128 stands for zero in the data rows.
Here are some points, one per row:
[ 82 144 125 152 134 113 111  86  50  87  80  77  91 129  46 176 147 152
 128 121 186  75 147 138 129 183 126 113 162 111 165 109 127 117 207 161
 185 163  91 108  79 206 176 143  78  72 193 128]
[123 199 161 148 119 146 164 201 153  84  76 182 121   0 120 138  90 122
 158 136 103 139 210 135 110 135  64 145 114 142 165 127 142 190 142 101
 192  60  88  94 140  86 171  76  95 105 112 126]
[182 165  65 129 135 120 156 148 211 108 122 165 139 147 175 137 136 129
 136 150  99  70 141 102 114 119 219 130 142 132  32 189 168  60 197 160
 170 178 135 101 179 151 150  86  97  44 136 133]
[ 75 105 148 112  83 120 193 178 140 106  61 120  81 174 178 122 156 130
  99  84  99  73 103 120 151  61 124 180  91 165 106 118 110 132 114  90
 157 201 118 168 127 113 125 137  36 196 184 189]
[ 93 129 154 193 161  81 143 111 146 167 173 130 166  86 198 141 123 175
  69  96 168 100  89 115 209 115  80 197 122 138 129 187  87  92 120 218
 133 112  64  98  43  68  92 141 109 114  51 118]
[156 175 102 147 113 159 140 149 182  73 206 107  98 123  78 103 179 138
 159  72 135 144  91  28 162 125 134 152 153 190 229 109 104  78  91 127
 144 155 191 108  77 148 123  76 165 131 149 163]
[ 58 153  73 178 130 151 147 130 111  99 105 164 193 234 182 125  78 103
 173 170 177 137  61 215 166 149  96  80 110 136 175 189 108 118  41 128
 172 109 161 132 152 130 153 117 161 101 130 126]
[106 107  80 128 134 137  47 113 138 102  92  92 100 221 138 103  71 179
  97  87  90  88  85 108  83 117  53 156 164 128 105  89 173 123 170  68
 143  68 103 187  93 114 142  89 170  89  80 178]
[ 98 111 162 207 105  42 125 103 201 108 144 124  77 119 115 117 169 149
 186 134 198 124 175 160  43  66 170 148 151 100 118 143 114 106  73  64
 171 128  82 144 168 163 154 170 194 156  93 122]
[ 75  34 140 138 130 206  91  95  92 150 154  95 102 131 236 169 113 120
 168 123 115 139 186 105 160  86 119 121 181 129 167 115 174 111 137 102
  77 198 124  40 166  87 199 125 154 110 113 131]
[143  73 132 112  99  69  61 143 143 143 101 102 109  66  93 144  79 128
 113 185 144 181 107  74 130 186 144  75  99 131 127 134 117 142  98 145
 162 217  92 161 151  71  85 136 149  65 120 244]
[154 157 239  92  80 125 159 183 131 175 156   0 101 142 129 137 111 137
 166 187 124 117 106 180 117 133  89 153 122 196 118 173 130 160 193 129
 115 129 151 146 122 153 148 156 174  90 142 113]
[ 63 171 110 137 142 115 223 141 145 113 166 129 163 134  95  48  33 123
  96 153 135 139 146 134 120 163 134 112 204  95  92 148 158 121 169  78
  78 158  62  75 108 175  96 133 166 207 155 178]
[162  69 153  81  94  50 141 127 144 137  85 178 109 164 108 122 108   0
 143 131 122  94  98 155 128 102 144 147 149  69 213 161 152 151 152 176
 118 114 108 107 108 135  96  58 175 162 177 101]
[128 138  93 130 148  94 167  74  64 108  82  69 131  87 180 127 119  72
 103  92 159 156 197  91 172  99 155 142 160 217  81 107 102 161 133 193
 155  77 213 138 145 150  74  99 174 152 135 171]
[ 83 136  72 144 139 130 131  79 126 202 177  78  87  93  63  60 162  72
 122 122  79 158 107 156 117 114 170 165 126 132  85 128 143 143  60 121
  96 103  87 133 108  62 156  66 100  37 165  99]
[165 119 127 104  69 151 175  77 117 131 124 100 186 173 125 156  59 140
 177  48 101 213 117 129  51 133 113 146 193 117 145 127  73 101 151 105
 176 159  68 146 137 113  52 130  84 126 107  60]
[107 156 128 152 137 155 107 118 109 227 174 225 162 213  58 113 152 107
 133 144 162 115 186  78 153  88  90 117 181 119 149 171  97 135 204 134
 139  83 172 170 160  44 140 186 119 152 143 166]
[163 153 130 179  71 112  84  93  88 123  97 168 143  76 131  96 145 102
  58 128 208 161 123 165  59 170 104 155  94 168 130 141 150  56 159 110
  47 166 200 129 163 123 176  60  74 153  85 132]
[143 143 187 179 213 139 119  79 153 146 110 201  43 159 165 159  82 174
 115 128 123 195  66 164 145 124 204  69  89 172 158  88 105 152 188  71
 119 110 121 120 131 135  88 101 103 115 164 128]
[ 64 132 151  53 135 145 122 105 141 159 116 139  61 164 115 172 129 133
 116 189 121 137 191 123 138 177 137 139  94 112 103 149 161  70  81  56
 178  91 230  75  54 118  41 112 109 152 103  77]
[147 118 149 138 147  72 121 173  78  76 144 104  81 126 161 119  60 172
  86 167 116 115  77  70  58 152 172 177 182  82 114 139 101 126  97 143
 123  82 208  98 197  88 169 143  97 145 180  81]
[118 122  77 122  58 153  59 169 118 187 155 114 149  48 179 171  84 114
 208 166 138 113 108  99 128 104 159 112 104  89 119 127  50 143 142 104
  71  46 125 138  52 219 137 116  96 147 139 166]
[168 138 143 114 177  92 129 128 102 136 237 144 180  98 166 205 179  38
  86  64 127  57 106 146 114 218 103 104 135 133 117  84 164 135 104  32
 159 135 128 146 138 130 117 136 140 121 122 139]
[191  69 124 114 181 183 127 141 119 100 126 142  46  53 193  51 181 114
 130 133 129 128 134 160  22 106 104  33 168 145 111 194 145  70 119 159
 131 135 120 198  47  99 163 176 106 126 161 123]
[157 123 150 100 130 182 131  90  92 110 127 196  83 124 115 178 147 127
 177 153 184 150  94  39 184 161  88 166 145 129  63 181 178 169  59 148
  90 119  41 170 172 173 170 131 113 164 135 116]
[ 93 178 123 178 100 188 160  93 104 113  99 134 138  92 129 194 118 127
  81 119  83  70 118  72  31 107 148 113  11 110 148 133 167 148 146 157
  82 150 135 187 112  93 120 160 234 142 138  85]
[194  86 105 148 107  75 176 154 136 170  81 114 215 163 107 116 107 179
 111 174 144 100 160  66 193 139 153  98 120 181 166  59 198  87  98  90
  95  80  93 137  99 123 147 154 106 121 146  45]
[177 143  91 166 117 179  96 140 156  90  89  20  86  85 121 129 173 106
 118 135 101 115 100 142 243 147 158 110 115  70 125 151 131  78 178  75
 144  98  97 148 182  84  92 155 131 212 129 131]
[157 200 117 100 143  31 149 123  67 102 137 138  68 197 142  94 133  97
 136 147  41 169 169 100 186 123  95  86  65 101 117 118  59 120 135 112
 111 154 103 106 116 143 202 139 133 127  40 105]
[146 113 100  73 156 130 119 126 185 173  93 150 119  69  52 177  46 127
  88  58  92 126 108 197 157 104 104 125 163 176  89  93  81  52  79 137
 126 148 161  94 137 125 226 191 178 159 162 133]
[ 50  98  63 102  99  88 128 153 166 121 116 169  96  76 134 122 193 157
 143 124 129  85 103 125 124 176  64  76 180 172 134 104  70 180 171 124
  47 158 141 125 176 125  47 134 134  92  97  42]
[ 72 115 176 102 234 127  30 125 137  81 102  87 255 122 103 121 180  96
 150 182  95 154 122  99  84  98 121 147  68 187 120 137  96  98 153 121
 131 142  84 108 154 143 136 128 127 170 166 103]
[157  75 184 201 148 161 172 187  41 144  83 161 147 151  78 111 178 133
 188  86  78 117 126 144 125 133 115 154  92  93  96 110 108  54 123 148
  77 102 142  78 149 166  46 129 159  55 129 183]
[125 162 105  99  29  91  45 157 126  63 157 164 131 181 159 112 144 146
 144  53 109 176 136 187 118 143 173 120 112 173 111 122 203 143 118 182
  95  77  92  76 101  94  86 223 108 130 145 154]
[187  91 127 126 125 119 116  96 141  93 110 117 199 105  89 122 168 182
  78  87 159 137 123 114 156  69 113 112 121  68  86 203 121 250 116  45
  94 166 208  83  75 127 136 140 131  51 146 126]
[118  70  90 124 146 177 175 151 213 171 152  87 115 153 134 103 175  85
  66 129 177 193  93  89  75 128 106 141  57  98 135  86 157 180 168 159
 182  86 122  68 176 193 175 189 111 121  99 130]
[149 139 139 121  99 153 106  91 146 177  97 179 163 138 181 112 228 180
  71 201   7 162 153 147 133 201 140 165 204 113 184 134  95 166  88 157
 159 124 132 138 129 184 148 136 160 150 137 169]
[126 114 139 114 132 123 115 115  80 187 139 152 142 101 136  49 133 177
 243  77 136 102  93 145 163 197 184 144  80 118 118 109 158 193 157 141
 200 179 194 147 111 115 188 117 163 204  98 107]
[134 198  90  51 140 109 167 119  55 128 135 145 158  51 135 135 172 173
 156 212 158 155  65 150 129   0 112 133 135  81 156  65 187  92 144 149
 166 150 131 123 154 122  88 134 123 123 113 149]
[120  76 119  52 115 167 145 112  79 121 193 134 146 137  68 119 100 181
  58 118 133  60 185 164 111 123 192 126  66 172 190 183  83 138 106 127
 126  67  86 121 188 161 122 107 121 133  47 150]
[197 155  92 127 166 156  79 184 126 163 139 109  94 204 171 127 123 156
  90 147 201 129 205 158 126 129  99 155  73  99  93  86  89 151  94 136
 149 186  73 139 136 131  57  74 183 140 212  71]
[101 101 196  89 100 160 196 141 151  50 167 146 185 181 111 173 173 139
 149 154 177 165 128 174 161 147 159 108 144  80  81  54  79 121 162 194
  85  86 129 176  75  43 165  70 139 134 126 135]
[132 159 143  95 182  95 144  66 219 144 123  69 159 130 144 121 101 143
 199  65 121 115 198 143 121 170  75 114 103  46 180 129 165 133  80 197
  46 115 169 179 165 131 107 119  67 128 142 164]
[164 145 120 190 167 152 118 170 127 129 113 102 129 176  48 180 103  81
 145 145 103  96 107 150  81  93 148  87 190 155 123  93 142 206  50 173
 137 177 143  98  99 109 103 128  53 203  36 136]
[ 82 130 191 147 114 164  76 151 140 110 174 170 135  94 104  81  51  77
  70 110 104 142 146 133 208  78 134 142 156 116 124  92 166 135 118 141
 136 148 170 227 136 220 109 163  87  61 106  60]
Along one direction, these points spread out more than along any other. Take the direction at right angles to it along which they spread out most. Go by this last direction. For each point below, how far along it does it lie, from 0 to 99? The average is 50, and the first point in the table lies past the average. One standard deviation of the points above along it is 16.
[118  70  90 124 146 177 175 151 213 171 152  87 115 153 134 103 175  85
  66 129 177 193  93  89  75 128 106 141  57  98 135  86 157 180 168 159
 182  86 122  68 176 193 175 189 111 121  99 130] --> 55
[ 82 144 125 152 134 113 111  86  50  87  80  77  91 129  46 176 147 152
 128 121 186  75 147 138 129 183 126 113 162 111 165 109 127 117 207 161
 185 163  91 108  79 206 176 143  78  72 193 128] --> 56
[182 165  65 129 135 120 156 148 211 108 122 165 139 147 175 137 136 129
 136 150  99  70 141 102 114 119 219 130 142 132  32 189 168  60 197 160
 170 178 135 101 179 151 150  86  97  44 136 133] --> 69
[126 114 139 114 132 123 115 115  80 187 139 152 142 101 136  49 133 177
 243  77 136 102  93 145 163 197 184 144  80 118 118 109 158 193 157 141
 200 179 194 147 111 115 188 117 163 204  98 107] --> 32
[162  69 153  81  94  50 141 127 144 137  85 178 109 164 108 122 108   0
 143 131 122  94  98 155 128 102 144 147 149  69 213 161 152 151 152 176
 118 114 108 107 108 135  96  58 175 162 177 101] --> 61
[120  76 119  52 115 167 145 112  79 121 193 134 146 137  68 119 100 181
  58 118 133  60 185 164 111 123 192 126  66 172 190 183  83 138 106 127
 126  67  86 121 188 161 122 107 121 133  47 150] --> 40
[143  73 132 112  99  69  61 143 143 143 101 102 109  66  93 144  79 128
 113 185 144 181 107  74 130 186 144  75  99 131 127 134 117 142  98 145
 162 217  92 161 151  71  85 136 149  65 120 244] --> 50
[134 198  90  51 140 109 167 119  55 128 135 145 158  51 135 135 172 173
 156 212 158 155  65 150 129   0 112 133 135  81 156  65 187  92 144 149
 166 150 131 123 154 122  88 134 123 123 113 149] --> 37
[107 156 128 152 137 155 107 118 109 227 174 225 162 213  58 113 152 107
 133 144 162 115 186  78 153  88  90 117 181 119 149 171  97 135 204 134
 139  83 172 170 160  44 140 186 119 152 143 166] --> 31
[157 123 150 100 130 182 131  90  92 110 127 196  83 124 115 178 147 127
 177 153 184 150  94  39 184 161  88 166 145 129  63 181 178 169  59 148
  90 119  41 170 172 173 170 131 113 164 135 116] --> 36
[ 63 171 110 137 142 115 223 141 145 113 166 129 163 134  95  48  33 123
  96 153 135 139 146 134 120 163 134 112 204  95  92 148 158 121 169  78
  78 158  62  75 108 175  96 133 166 207 155 178] --> 72
[101 101 196  89 100 160 196 141 151  50 167 146 185 181 111 173 173 139
 149 154 177 165 128 174 161 147 159 108 144  80  81  54  79 121 162 194
  85  86 129 176  75  43 165  70 139 134 126 135] --> 39
